Some points, one per row:
[ 127 -114  -79  127  127  127  -64  -28   16  127 -106  -76  -42   64
   47    7   47   76 -127  -21  -12  -17 -113  127]
[-85  15  41 -59 -19 -63  22  35  42  -1  49  14  19  13 -27  -4  12  10
  -1   5  -9 -39  21 -12]
[ 31 -66 -27  85  89 116 -30  34   1  50 -71 -38  10  31  20  25 -11   9
 -22 -13 -48  14  -3  86]
[-32  51  40 -92 -18 -54  13   3  -9  -7  56  51  20  28   7 -20 -36  54
  21  22 -33   0   7 -39]
[ 127 -101  -67  127   95  127  -44  -19    6  127  -72  -37  -42   55
   39   14   39  -17  -99    0    0   -7  -93  127]
[109   9 -33  66 -12  46   3 -31 -44  18 -27 -10 -58  -9 -12 -39 -32 -37
   9   1   9  -4 -59  -2]
[-127   87   85 -127 -127 -127   41   -1  -49 -127   64   61   50   -1
  -12  -29  -65  -43   62   14  -30   -2  104 -127]
[ -81   63   60 -127  -54  -98   39   24   22  -64   71   12    1  -17
   -5   11  -24   52   58   15  -24   37   41  -75]
[ 94   2 -30  82  69  91 -10 -54 -60  49 -77 -77 -39  26  32  11  32 -54
 -74   2  53 -30  -6  11]
[-19  48  43 -97 -41 -33  20  42 -17 -44  -5 -28  -5 -16 -17  -6 -30 -25
  18  15   4 -25  30 -23]
[ 55 -57 -27  89  15  66 -21 -17  23  86 -26 -26 -22 -15  11 -10  47   3
 -71   4  29  -6 -53  75]
[-123   48   62 -127  -79 -101   59    8    9  -65   44   -5   16   16
    4  -20    2  -21    9   15  -12   -6   58  -85]
[  73  -41 -127   78   48   76  -25  -49    9    5  -30   -4  -90   34
   71  -27   50   38   29  -21  -45  -24  -24   42]
[ 25   3  -4  46  52  13 -20  24  15  17  -8  -7  -3 -12 -30  16   1  -4
  11 -17  26 -34  -4  47]
[ -19   47   45 -101  -40  -22   19   48  -19  -43    1  -29   -8  -16
  -19   -4  -30  -23   27   15    4  -24   30  -18]
[-58  -9  25 -16 -12 -20   3   5  -3   1 -17   3   4  22  -3  -3 -19 -34
 -29  13  -9 -26  11 -26]
[-95  28  33 -73 -32 -90  27 -22   2 -54  75  23  34 -27 -31 -18   3 -29
   7  15  30  11  37 -91]
[ 54  -2 -20  56  68  31  -5   3  13  32  29 -25   0 -17  -8  10  19  42
   8 -22  33  26 -50  79]
[-91  14  27 -65 -69 -77   3 -39  -9 -23  62  73  33  11   8 -25  -8 -14
   1  16  -6  -6  45 -93]
[-117  127   77 -127  -80 -127   59   -9  -63 -127   34  -25   48  -11
   -9  -12  -23  -83   35    9   38  -65  127 -127]
[ 46 -23 -54 114  81  99 -30 -20 -28  70   9  17 -53  51  35  12  -8  59
 -43  33 -23   4 -77  35]
[-43  32  38 -83 -35 -95  35   3  45 -54  -8 -22 -11  -9  10  -3  -3  -8
  31   6   7  26  31 -41]
[-98  39  27 -96 -87 -80  51   3  -4 -28  83   7  45   7  -6 -20   8  -3
  10 -10   8 -26  38 -46]
[-122   76   64 -127 -105 -127   22   55  -10 -127   59  -15   67  -91
  -60  -14  -18  -45   83  -14   25  -48  127  -87]
[ 87  29 -19  31 -28  19  11 -23 -49  -5 -14  -9 -50 -12 -13 -43 -41 -47
  24   2  11  -6 -36 -26]
[ -19   68    7  -89  -57 -111   43   30   26  -72   55   21   60  -46
  -50    7   49    0   59  -40   54  -61   41   -5]
[ -15  -17   61  -45  -81  -24   27   -2   -9   -5   21   -8   53   -4
  -28  -17   25 -107    7  -38   39    2   15   -5]
[  1   3  -6 -18  31  23 -32  56  -2 -16 -10  25  -1  -4  -6  31 -35  49
  33  13 -40   1  11  24]
[ -59   35   29  -90 -105  -95   38    2    8  -40   57   52   44  -16
   -5  -14   19  -16   17    7   22   -4   15  -41]
[ -67   23   25 -115  -61  -85   29   38   44  -42   20  -32  105  -37
  -22  -18   -9   36   72  -73  -32    4   97   24]
[ 29  -8  11  24  19  36 -21 -24 -26  19  13  22 -26  12  -3  -6   4  22
  -9  -1  -3  29 -45   6]
[ 27  -6  -8   2  10  -6 -20 -26  15 -13 -18 -26 -22 -48  14 -19 -19  34
   2  15  -6  58  14 -13]
[ 73 -57 -91 127  64 123 -25 -71 -31  48 -56 -45 -67  44  64   0  25 -27
 -37   3  -2   7 -29   1]
[  45 -105   -6  127   30   71  -50  -43   37   56  -68  -18  -73  -30
   10   17   18    3  -50    9   14   93  -78   17]
[ 34 -16 -17  75  48  13 -14 -26  -3  28 -30  26  17  27   2  11  -9 -10
 -25   1  10   6 -45  14]
[  8  63  28 -61 -16 -58  24  18 -15 -25  65  27   1 -60 -21 -26 -85  44
  29  52   9  51 -26 -40]
[ 76 -68 -37 116  28  79 -27 -18  23  96 -36 -22 -31  -6  17  -8  52  10
 -79   6  25  -1 -71  85]
[ 127 -112 -114  127  108  127  -50  -17  -16  110 -124  -25 -119   58
   62    3  -12  -13  -84   56  -43   37 -127   93]
[  7   6 -30  75  36  57 -20  39 -24   6 -16  -8 -12 -19  15  66 -37  25
  -6  34  19  16   9  -8]
[ 14 -83 -32 100 -11  35 -39 -31  33  62 -20  20 -11  -7   2 -17  32   4
 -54   2   0  15 -36  25]
[ 127 -127  -43  127   38  127  -25  -36    8  127  -50  -30  -49   23
  -11    9   80  -46  -76  -44   27   34 -127  127]
[ 31 -29 -27  76  48  96 -42  19  -3  87  65  52 -24  47  27  22   1  45
  12   5 -16 -20 -46  72]
[-27 -57 -52  59  48  92 -40  -3 -24  39   4  -7 -38  17 -17 -20  36  42
 -43 -21 -48 -53   2  25]
[ 25 -39  -3  33 -35  11  -3  27  30  12 -23  -1  -3 -43 -17   2   5 -61
 -20  23  31  14 -13  22]
[ 17   1  26 -16  -4   9   2  23   1  -1 -19 -40  -3   4 -19   3  13 -29
  21 -47   9 -36  25  36]
[  -8  -11   17 -108  -25  -15    0   31   25  -58  -47  -85   47  -52
    1  -40    9   -5   43  -59  -27    5   92   47]
[-74 -11   3 -41 -15 -54 -10 -28  14 -37  64  14  25 -39 -20 -31   4  12
  24 -15  -1   4  64 -51]
[-16  41  15 -56  35 -12  39  -6 -34 -49  63 -33  36 -13 -35 -12  11 -12
  47 -37   5  -8  34 -13]
[ 87  22 -22  40 -30  18  10 -24 -47   1 -15  -7 -49 -13  -8 -40 -34 -41
  16  -2   6 -11 -44 -22]
[-10  -5 -19  70  -1   6   0 -15  -8   2  -7  72 -30  33  15  33 -25  23
 -16  50 -27  28 -68 -43]
10 more points follow, each with its number after it:
[ 80 -37 -16  42  49  42  -8  12  46  61 -32 -21 -21  27  24  19  38  29
 -18 -19  -1   4 -56  97] 0
[-35 -49  20 -23  22  37 -35  57  52  12 -39 -25  22  33  19  42   1 -36
  -9   9 -17  -3  52  55] 1
[-100   50  100 -127  -85 -127   53  -16    6  -75   35   44  122   25
  -10    4  -15  -58   48  -38  -20   10  100 -105] 2
[-113   47   54 -127  -98 -126   30   17   23  -57   57   17   45  -34
  -17  -25    0   -9   15   12   20  -31   81  -63] 3
[ 39 -22 -17  86  48  16 -12 -31  -5  32 -32  28  14  26   4  15  -5 -13
 -30   1   8  12 -55  14] 4
[ 35 -28  -8  35  27  24  10 -19   9  38  27  19 -43  44   7 -27  -6  12
   8   2 -47  31 -66   9] 5
[100 -32 -41 110 113 117   1 -25 -33  44  -1 -53  -8   5 -15  -1  40  -2
 -13 -40  14  12 -59  80] 6
[ 44 -54   6  75 -15  35   3  -4  33  56 -36  22 -35  23  19  11   3  -6
 -28  15 -11  60 -93  39] 7
[  90  -31  -32  113   68   61    1  -13   12   82  -44  -27  -33   36
    2  -17    3    2  -65    0    5  -10 -107   87] 8
[-11 -40   6  41  43  82 -24  13 -21   2 -49 -49  -7  12  25  57  36 -21
 -10 -25  18  10  29  44] 9
Which of these numbered points is nearest to each point below, ignoring the direction in which the first points spread most? Its number follows each.
[ -80   25   39 -103  -69  -84   21    8   22  -26   47    7   31  -27
  -13  -24   13  -11   -5    7   23  -28   54  -36] > 3
[ -2 -20  11  -6 -20  -6  -4  -1  20   8   3  67 -25  43  13  17  11  13
 -10  29 -34  30 -47 -19] > 7
[ 72 -50 -49  78 -25  38   2 -18   5 -14 -83  -2 -81  22  18  -1  41 -94
   7  -8   9  -3 -45  -5] > 7
[-60  -1  20 -12 -67  10   8  43 -28 -53 -38 -33   0 -30 -29  31  14 -60
  -5  -6  28 -27  51 -26] > 9
[119 -46 -50 127 124 127  -5 -31 -31  62  -8 -61 -19  12  -9   4  46   1
 -22 -39  15  12 -73  97] > 6
[ 94 -57 -41 127  85  79 -31 -40  -3  79 -63  21  -7  39  15  15   7  -7
 -54   1   9  17 -93  56] > 4
[ 23 -17  26 -18 -49 -25  24 -51   9  -6 -61 -14   5  37  43 -30   2 -46
   1 -30 -28  44   9 -32] > 2
[-33 -16  11 -22 -82 -50  21  20  39 -29 -12  15  -1 -32  -7  19  23 -17
  -8  16  16  21  -9 -28] > 7
[ 80 -47 -60  83 -20  43   3 -18   5  -6 -84   0 -88  24  19  -2  46 -92
   3  -5   9  -6 -44  -1] > 7
[ 127  -72  -41  127   92  107  -26    0   47  110  -64  -31  -46   37
   35   20   54   39  -45  -27   -1   19 -105  127] > 0
[-55  -3  17  -4 -63  14   6  38 -29 -45 -41 -36  -4 -36 -32  29  16 -56
 -11  -7  32 -25  38 -23] > 9
[-113  124   85 -127  -77 -127   61   -3  -37 -120   97   57   39  -17
  -29  -33  -78   35   75   16  -23   31   34 -127] > 5
[ 28 -15 -11  72  45   9  -8 -29  -8  25 -24  28  21  28   0  11  -7 -15
 -24   1   8   4 -42   8] > 4
[ -95  117   74 -127  -65 -127   54   -4  -41 -113   90   51   32  -15
  -27  -31  -78   40   66   16  -24   31   23 -125] > 5
[ -9 -36  27 -33   6 -23 -30  36  50  -8  11  10  44 -29 -64 -13  37   8
  40 -66 -10  -4  11  79] > 0
Now 10 new points, numbered from 0 again:
[ 28  -1  21  -9   0  18  -1  25   2   4 -19 -40  -2   1 -23   1  12 -31
  25 -49   8 -36  28  38] 0
[ 127  -91 -114  127  127  127  -61   -7   -4  127 -121  -52 -122   37
   75   44   26   25 -107   45   27   23 -127  127] 1
[116 -11 -89 127  68 127 -49  22 -32  87 -46 -37 -82 -15  28  11 -18  56
 -42  34  14 -33 -63  93] 2
[ 81 -78 -27 127 127  86 -34 -66  15  91 -64 -30 -28  40  17  -6  33  42
 -69 -29 -12  45 -98  86] 3
[-108   75   52 -127  -75 -127   20   -1   15 -117   53    4   30  -64
  -12  -34  -49   22   69    8  -12   35  120 -116] 4
[ 57   4 -47  86  64  45 -27 -37 -21  54   0 -33  18 -39  -5 -20  11  69
 -44 -15  28 -10 -24  53] 5
[ -95   96   26 -127  -59  -82   25   44  -32  -89   76    1   11  -47
  -16   -3  -65   10   65   39   -2  -25   95  -83] 6
[ -21   70    6  -94  -61 -119   43   25   22  -73   54   27   59  -46
  -47    8   43   -1   58  -36   54  -59   40  -18] 7
[-73   4  36 -66 -60 -90  10 -11  17 -56   2  49  22  14 -18  -3  18 -25
  30 -22 -12 -13  37 -64] 8
[ 53  18 -28  86  39  33  10 -10 -28  -5 -38 -19 -28 -24  -7  20 -27  12
  11   8  15  28 -43  -3] 9
The same question for these:
[ 62  11 -36  31  -6 -22  16  10  25   3   9  11  24 -32 -30  12  77  12
  11 -43  57 -44 -30  56] > 7
[ 127  -41  -47  127   89  127  -24   27    7  117  -16  -32  -53   -5
   22   32    3   16  -16   10   28   32 -109  127] > 2
[ 101   -7 -116   79   83   97  -29   52   12   18  -51  -12  -70    6
   23   14   -1   73    3   34  -36  -31  -58   96] > 2
[ -9  12  22 -35 -13 -58  24  -2  38 -31 -23 -35 -22  -5  19   0   3  -5
  14   5   9  33   4 -14] > 1
[-112   48   64 -115  -47 -124   21   12   -4 -109   -8    6   16  -40
  -40  -16  -75  -28   38   21  -17   32   70 -117] > 4
[ -77   89   24 -110  -29 -112   15   -7  -21  -62   70    1   72  -66
  -34  -28  -31   53   29   -7   29  -31   87  -62] > 5
[ 28  -7  20  -4   5  17  -2  17   2   9 -28 -44  -7   9 -17   3  15 -31
  17 -50   5 -33  15  44] > 0
[-31 -54  -5  46 -41 -26  -3 -15  66  24 -40  12 -11  36  12  23  71 -24
 -14 -27   9 -32  -1   9] > 8
[-69  55  45 -98 -40 -94  39  24  23 -41  66  21   3   9  -8 -11 -31 -15
  39  15   4 -10  17 -43] > 1
[-15 -65 -13  67 -32  -5  -7 -14  64  33 -46   7 -20  34  14  24  73 -24
 -22 -24  10 -31  -8  18] > 8
[ 11  47 -10 -44 -42 -81  32  21  23 -45  36  22  45 -46 -41  12  59   1
  38 -39  57 -52  12   8] > 7
[  0 -76 -26  98 -19  13 -16 -22  66  51 -60  -2 -27  39  19  30  79 -21
 -37 -28  13 -26 -21  35] > 8
[ -68   95   33  -88  -43 -101   51   17  -34 -108   24    5   21  -41
  -30    9  -65   -3   68   14    5   14   53 -100] > 9
[ -77  111   49 -127  -60 -127   36  -44  -40  -96   47   46   15   16
   34  -23  -84   17   53   39  -34   27   70 -127] > 4
[ 67  11  -3  36  32  51   8  44   5  33  26 -15 -24 -15  -2  22 -24   3
  25  13  26  16 -41  62] > 2
